In the data rows, the value 128 means zero.
Here is a table of points, one per row:
[160 110 161 105  93 125 136 159  77 146 140  70 157 107 137 109 129 134
 218 174 144 101 122 133 205 180 174 146 106  85 125 122 104 105  86  90
 123 141 134 138  95  93 113 136]
[ 69 123 115 184 133 119 117 117 170  99 152 104 158 173 147 206 175 199
 109 121 174 156  96  92  25  73  34  40 100  46 142 147 190 166 142 128
  73  89  99  96 140 175 163 139]
[154 100 164  89  85 143  84 124  26 143 152  76 101  98 134 129 129 134
 207 164 112  90 144 114 223 187 190 164 118 106 178 110 101 110 110  87
 103 144 146 188  99 131 122 113]
[115 142 127 186 160 100 100  59 255 131 139 215 164 151 132 130 139 188
 144  86 186 213 154  92  55  93  59  86  71 128 111  99 123 118 111 141
 151  55  58  13 106 145 174 152]
[178 135 119 127 163 102 153 112 169 120  91 208 203 115 140 111 105  94
 145 120 111 180 110 153 122 153 121 177 151 159  88 124 128  90 146 139
 149 113 105  93  61  82 188 154]
[ 24  94 140 117  86 115 109 139  96 107  78 152  50  95 102  85  89  38
   6  64 123 143 161 103 119 139 169 183 194 177 168 158 141 154 177 219
 196 194 163 143 227 134 121 162]
[ 86 136 112 176 137 116 125 122 165 104 162 101 156 166 133 194 165 199
 124 118 182 151 112  87  34  87  39  42  88  59 147 141 178 156 136 117
  82  98  96  92 135 171 157 145]
[155  91 154  89  98 126 118 164  30 165 165  61 161  74 129  92 139 165
 223 188 145  78 132 170 207 181 164 145 104 113  98 134  99 107  88  90
 103 122 139 162  84 116 107 117]
[ 35  98 135 119  89 115 113 139  98 105  78 147  55  98 105  87  90  41
  13  64 129 139 151 114 123 142 165 184 185 179 168 160 139 153 170 215
 204 191 157 148 223 125 114 161]
[ 19  60 117 176 194 229 106 143 102 123 125 156  47 165 162 189 101 167
   7  54  16  35 142 190  43  46 138 128 183 190 168 185 147 127 116 123
 139 157 165 169 147 114  38  79]
[102 152 120 195 165  82 102  51 255 128 155 195 161 156 140 142 150 208
 143  94 192 209 158  89  19  73  57  82  58 126 122 114 108 130 125 139
 149  74  65  13 108 164 169 144]
[107 108 106 141 186 182 143 125 119 119 123  99  73 168 165 159 127 130
  59  78  74  73  97 144 111  88 161 163 131 159 171 158 150 130 113  97
 154 162 161 161 143 106  87 118]
[219 168   0 116 190 195 182 222 160 124 146 142 117 192 119 201 163  72
  45 134 121 131  58 122   9   0   4   7 190 147  85  77 161 198 173 159
  45  54 126 177 187 212  27   0]
[ 61 155  87 207 151  98  94  48 255 133 192 142 163 170 155 188 169 251
 126  81 215 230 139  96   0  59  49  31  91  95 112 118 153 154 170 136
 107  37  74  16 119 193 165 139]
[183 128 115 135 165 107 162  86 183 124 102 221 197 118 111 112 110  93
 134 126 123 186 111 160 122 151 111 166 164 162  82 113 122  89 137 146
 140 113 109  78  61  80 193 161]
[165  96 163  92  88 133 122 156  44 156 156  69 150  89 129 104 137 148
 225 177 132  89 127 148 208 182 177 147 103  92 121 121 101 112 103  90
 110 128 136 158  88 112 123 135]
[168 115 150 106  87 132 108 137  74 135 134  75 129 120 126 124 122 126
 199 162 129 108 122 108 212 199 185 148 111 103 164 108 116 103  98  90
 139 156 133 159  96 102 132 144]
[ 83 142 125 164 135 111 136 126 144  98 159 100 152 167 123 180 159 179
 135 125 146 131 108  81  65  95  57  42  80  66 163 137 168 144 137 105
  94 115  91  98 136 156 155 140]
[194 163   2 124 169 173 162 213 192 134 148 145 144 200  97 177 159  91
  64 129 108 121  81 121  30   8  10  10 186 154  97  88 151 212 164 146
  80  73 141 166 153 185  79   0]
[166 107 150  97  95 137  87 124  46 137 142  77 102 108 131 134 120 128
 198 158 111  94 131 109 220 184 188 162 135  89 184 107 109 106 111  87
 116 153 136 184 108 122 122 114]
[182 135 117 126 168  99 140 103 176 118  92 220 204 109 122 106 107 105
 143 111 105 187 117 164 112 155 117 181 150 176  80 122 134  93 148 144
 139 115 104  81  60  77 185 157]
[ 10 113 165  92  37  96  99  97  85 129  52 181   0  99 137  76  94  28
   0  97  78 117 178 130 129 118 214 184 214 209 156 160 141 172 191 238
 180 184 150 155 255 163  62 163]
[108 161 135 146 132 100 154 123 131  97 135 122 155 151 120 150 144 149
 162 137 123 107 112  93 115 107  83  64  68  84 164 142 155 129 118 105
 102 125 111  96 134 144 163 138]
[167 236 207 141 165 246  85  35   0 109  59 106  22  61 120 147 119 111
  92 159  97 113 122  90 189 148 183 199 158 204  83 142  99 132 139 175
  87 155 164 186 220 196 107 123]
[167 116 146 104  93 135  99 123  66 130 134  78 107 120 143 129 117 123
 189 154 111  96 139 108 214 185 189 161 111 106 182 111 114 105 105  89
 134 154 142 178 112 117 140 119]
[176 161  26 131 158 155 156 202 195 137 151 136 162 198  92 162 148 106
  78 123 101 118 111 117  47  28  14  22 180 132 111  97 144 206 147 133
 116  94 151 165 127 163 105  23]
[163  89 179  86  77 132  97 151  25 161 164  69 140  77 127 103 141 153
 232 174 143  89 115 152 216 184 183 156 102  92 125 121  89 109  93  89
 104 144 146 171  84 128 112 142]
[158 119 155 110  91 127 130 136  86 129 131  77 130 127 129 126 116 118
 193 160 140 113 125 111 209 195 179 146 106  86 170 109 117 102 103  91
 135 150 130 161 100  99 133 144]
[ 59 157 142  97  56  84 110  65  99 121  77 160   0 120 140  92 104  60
  25 125  61  80 129 130 168 114 211 192 166 204 160 173 143 170 173 192
 178 186 141 153 255 161  62 156]
[159 117 138 108 117 115 157 171  95 145 134  69 172 108 132 103 129 129
 216 176 144 109 137 140 195 162 166 139  98  95 111 127 112 100  84  91
 118 131 136 134  95  78 123 121]
[153  95 157  88 121 123 140 175  37 165 165  61 150 102 137  82 143 173
 216 196 165  81 151 172 198 160 150 146 103 118  72 141  95 113  78  88
  96  83 142 162  84 106 122  98]
[157 127 148 120 101 120 159 155 127 130 120  71 159 135 134 113 115 111
 196 167 142 112 121 123 193 172 172 146 105  87 144 116 114 100  86  90
 143 155 140 123 101  70 128 142]
[160 145 149 131 101 122 189 148 149 122 108  62 156 148 119 110 103 102
 174 151 144 129 120 107 185 166 163 137 110  93 163 126 110 114  95  91
 167 146 136 141 111  48 148 147]
[140  81 216  58  46 144  42 130   0 176 198  66 113  40 137  99 150 189
 243 181 132  32 148 162 234 182 192 169 123  99 131 125  70 124 105  82
  66 140 134 200  88 179 107 139]
[  0 111 153  92  36 100  93  96  83 132  51 186   0  95 144  77  93  25
   0  95  80 108 184 132 128 116 213 184 220 220 157 155 153 173 189 242
 176 185 155 158 255 170  51 165]
[157 106 142  99 126 122 155 177  72 154 143  67 167 103 143  91 137 148
 213 190 151 107 142 157 191 159 156 140  97 104  85 134 103 106  85  89
 114 112 144 147  91  88 119 100]
[177 156  11 134 162 144 157 205 208 143 166 129 166 203  98 164 147 109
  78 126  94 126 108 120  49   8  11  17 180 145 102  92 144 215 146 133
 118  85 148 163 115 168 105  38]
[180 133 109 124 170  99 136  98 185 116  91 234 205 116 123  97 109 117
 136 108 114 191 126 174 102 178 111 186 161 183  75 124 134  92 155 149
 138 104 113  67  58  80 182 153]
[ 48 120 154 110  72  98 109 120 100 121  63 154  26 111 132  93  95  49
  18  93 100 119 141 120 141 124 185 179 180 188 162 172 147 165 180 208
 205 195 156 148 236 140  94 156]
[175 128 104 130 182 101 150  75 203 119 102 253 205 117 112 101 117 111
 136 104 116 208 121 178 100 181 108 177 173 196  65 110 136  88 150 153
 129  95 110  64  48  86 193 157]
[179 127 110 121 167  99 120 100 190 109  91 246 206 122 116  91 109 133
 116 113 107 192 125 190  85 182 109 198 164 201  68 126 136  94 166 154
 137  93 106  50  61  83 171 150]
[100 143 143 133 103  88 133 136 114 117  70 110  56 118 122 106 102  68
  77 105 113  99 108 117 164 131 160 164 144 165 166 170 143 148 151 163
 214 179 144 144 198 119 125 144]
[112 117 120 150 185 173 167 134 123 111 120  95  89 167 169 152 130 134
  54  81  68  72  97 140 108  91 160 154 137 147 171 153 143 118 116 102
 159 159 156 159 122  97  99 119]
[153  87 178  86  94 125 118 158  17 167 171  64 155  69 127  92 142 168
 226 183 148  76 134 169 213 175 176 149 105 111 102 131  95 111  89  87
  97 119 128 171  83 127 113 125]
[ 86 144 122 176 139 107 125 116 167 105 168 106 156 160 134 183 160 195
 135 115 181 151 122  86  44  91  45  41  80  60 150 135 173 145 143 111
  90 100  98  82 133 164 166 145]
[111 173 134 149 138  99 150 105 164 103 126 136 155 154 111 138 135 140
 170 135 131 116 124  96 125 102  80  91  56  82 147 149 136 128 115 114
 132 120 103  76 125 137 168 142]
[118 167 132 167 139  94 141  95 194 110 127 155 154 157 118 135 134 146
 163 126 137 134 131  96 109  95  71  93  70  97 137 142 130 128  97 118
 138 121  93  59 121 138 169 146]
[168 135  92 143 255 255 137 137 255 157 161 255  48  86  61 136 108 103
   0  24 181 255 220 190 108 140 128 149 113 134   0  18  21   0 103 130
  92 149 151 164 149 123 107 147]
[ 81 147 118 178 135 109 122 108 177 109 170 110 156 164 149 182 162 200
 137 111 175 164 115  93  35  90  52  40  72  67 151 133 171 149 151 114
  93  91  93  74 132 165 165 144]
[156 129 134 126 110 120 170 159 139 128 120  68 165 134 135 112 114 112
 196 164 144 127 120 115 190 168 169 146 104  80 140 119 110 112  84  90
 147 161 143 115 102  69 128 138]
There is one direction along which these points spread out most. Take the direction at right angles to it along which they spread out most. Go by this last direction. How far along it is each point below, from 0 to 99? 50 is the average, and the first point above lies past it. One standard deviation of the points above along it is 16.
[160 145 149 131 101 122 189 148 149 122 108  62 156 148 119 110 103 102
 174 151 144 129 120 107 185 166 163 137 110  93 163 126 110 114  95  91
 167 146 136 141 111  48 148 147] --> 59
[  0 111 153  92  36 100  93  96  83 132  51 186   0  95 144  77  93  25
   0  95  80 108 184 132 128 116 213 184 220 220 157 155 153 173 189 242
 176 185 155 158 255 170  51 165] --> 8
[154 100 164  89  85 143  84 124  26 143 152  76 101  98 134 129 129 134
 207 164 112  90 144 114 223 187 190 164 118 106 178 110 101 110 110  87
 103 144 146 188  99 131 122 113] --> 58
[153  87 178  86  94 125 118 158  17 167 171  64 155  69 127  92 142 168
 226 183 148  76 134 169 213 175 176 149 105 111 102 131  95 111  89  87
  97 119 128 171  83 127 113 125] --> 66
[153  95 157  88 121 123 140 175  37 165 165  61 150 102 137  82 143 173
 216 196 165  81 151 172 198 160 150 146 103 118  72 141  95 113  78  88
  96  83 142 162  84 106 122  98] --> 67
[160 110 161 105  93 125 136 159  77 146 140  70 157 107 137 109 129 134
 218 174 144 101 122 133 205 180 174 146 106  85 125 122 104 105  86  90
 123 141 134 138  95  93 113 136] --> 64
[167 116 146 104  93 135  99 123  66 130 134  78 107 120 143 129 117 123
 189 154 111  96 139 108 214 185 189 161 111 106 182 111 114 105 105  89
 134 154 142 178 112 117 140 119] --> 56
[163  89 179  86  77 132  97 151  25 161 164  69 140  77 127 103 141 153
 232 174 143  89 115 152 216 184 183 156 102  92 125 121  89 109  93  89
 104 144 146 171  84 128 112 142] --> 65
[ 19  60 117 176 194 229 106 143 102 123 125 156  47 165 162 189 101 167
   7  54  16  35 142 190  43  46 138 128 183 190 168 185 147 127 116 123
 139 157 165 169 147 114  38  79] --> 27
[108 161 135 146 132 100 154 123 131  97 135 122 155 151 120 150 144 149
 162 137 123 107 112  93 115 107  83  64  68  84 164 142 155 129 118 105
 102 125 111  96 134 144 163 138] --> 58
[158 119 155 110  91 127 130 136  86 129 131  77 130 127 129 126 116 118
 193 160 140 113 125 111 209 195 179 146 106  86 170 109 117 102 103  91
 135 150 130 161 100  99 133 144] --> 60
[175 128 104 130 182 101 150  75 203 119 102 253 205 117 112 101 117 111
 136 104 116 208 121 178 100 181 108 177 173 196  65 110 136  88 150 153
 129  95 110  64  48  86 193 157] --> 52
